In the data rows, the value 128 means zero.
Here are some points:
[142 179 114 118 128 107 146 134 162 129]
[116 112 107  82 116  85 125  98 148 126]
[160 106 137  84 127 169 103 137 142 137]
[166 140 101  98  97 139 128 150 138 117]
[134 135 118 140 125 122 122 152 128 104]
[146 136 133 120 111 127 107 137 139 135]
[133 133 102 166 103 126 103 130 129  91]
[181 167 124 131 181 106 187 177 102 139]
[125 141 131 120 109 124 147 146 126 120]
[107 156 107 146 177 118 141 137 109 150]
[129 134 113 114 147 186 114 114 130 138]
[120 119 161  97 145  87 135 127  89 115]
[132 138 137 157 118 120 118 126 103 133]
[106 137 112 202 150  99 103 156 130  84]
[138 141 139 120 155  97 122 137  94 118]
[112 127 139 151 120 118 108 142 118 123]
[ 81 132 111 147 151 112 108 112 138 147]
[130 122 143 154 124 129 145 117 128 138]
[116 115 133  98  80 184 138 154  85 107]
[142 140 131 156 101 117 115 127 126 108]
[107 144 101 137 137 148 117 147 138  98]
[130 104 125 127 115 132  96 115 141 121]
[133 146 128 151 162 143 142  98 142 129]
[142 116 160 127  99 137 113 132 113 143]
[109 124 101 179 131 105 129 147 130 151]
Here are 20 more points, each followed by its number:
[ 95 130 113 121  96 146 137 121 145 129] 0
[ 83 100 108 126 113 131 120 114 166 152] 1
[118 151 131 149 109 108 122 146 121 131] 2
[130 136 123 135 120 111 123 134 157 107] 3
[137 100 149 172 132 130  72  95 105 132] 4
[123 125 107 150 160 130 162 136 136 144] 5
[150  90 141  97 157 118 143  55 130 205] 6
[119  95 168 146 167 112 123  98 141 137] 7
[142 114 151 117 115 154  85 126 110 125] 8
[ 95 131 108 177 135  73 103 169 131  70] 9
[102 168 142  98 117 126 162 152 110  92] 10
[136 130 136 122 106 119 139 137 124 103] 11
[114 123 132  99 109 131 121 128 119 114] 12
[121 130 145 106 164  77 150 128 107 137] 13
[125 136 112 149 133 118 125 145 116 111] 14
[141 111 134 104 152 128 113 134 114 113] 15
[162 126 138 132 108 127 128 101 133 132] 16
[153  93 124 129 164 193 130 116 137 154] 17
[151 122 113 114 156 171 117 131 148 128] 18
[153 116 129 123 143 133 127 113  99 132] 19
Which of these numbered points is nearest to each point below by angle, seen from the average point of the first points? Its number follows each.
[112 117 160 129 129 165 121 133  91  98] > 8
[137 142 103 159 150 114 126 155 138 109] > 14
[138 136 127 140  98 115 125 140 118 130] > 2
[112 130 129 156 141 129 118 130 124 108] > 9
[138 126 153 128 103 141 120 101 116 142] > 16
[136 141 125 107 120 110 122  96 149 118] > 16
[133 149 120 117 131 117 125 151 131 119] > 10
[132 140  90 117   0 238 136 190 163 168] > 0
[159 148 119 125 151  79 128 180 114  60] > 9
[142 141 123 112 126 156 113 126 124 125] > 18
Here are 20 other points, each followed by its number:
[136 123 150 119 127 130 126  98  90 126] 0
[126 128 159 131 133 152 128 141 147 121] 1
[154 144 137 103 104 167 108 112 153 140] 2
[148  91 115 181 146 121  96 117 122 142] 3
[142 152 114 132 156 116 148 146 150 100] 4
[125 127 142  99 108 117  99  95 116 128] 5
[156 112 183 138  73 120 103 133  82 168] 6
[149 120 164 103 159 116 141  97 111 157] 7
[126 122 134 154 136 117 138 101 149 137] 8
[160  82 170 108 168 157 119  72 110 153] 9
[123  87 150 117 131 109 104 100 126 125] 10
[140 106 137 119  98 126 138 142 126 110] 11
[ 97 133 128 149 119 131 104 104 150 145] 12
[126 126 140 147 130 121 159 108 115 154] 13
[144 105 130 143 148 105 140 139  88 139] 14
[175 167 121 138 129 126 114 132 109 100] 15
[183 141 158 124 129 197 133 174 134 168] 16
[127 126  87 176 176  69  86 111 135  93] 17
[ 83 117 124 120 137 118 185 109 123 141] 18
[113 169  79 131 122 101 153 140 155 119] 19
The same question for these:
[104 144 131 133  67 117 120 131 107 125] > 6
[131 132 103 119  42 224 108 165 149 143] > 2
[ 50 132  93 141  98 132  91  86 194 152] > 12
[130 156 170 115 219  32 173 151  90 119] > 14
[140 111 113 106 104 154 133 140 111  97] > 11
[111  64 142 155 118  68 108 130 130 132] > 10
[ 93  92 162  88 171 119 152 112  90 167] > 7
[160 182 157  56 127 127 225 109 164  64] > 4
[147 160 149 149 110 141 154 152 121 149] > 16
[135 148 110 173 148 102 106 155 125 111] > 17
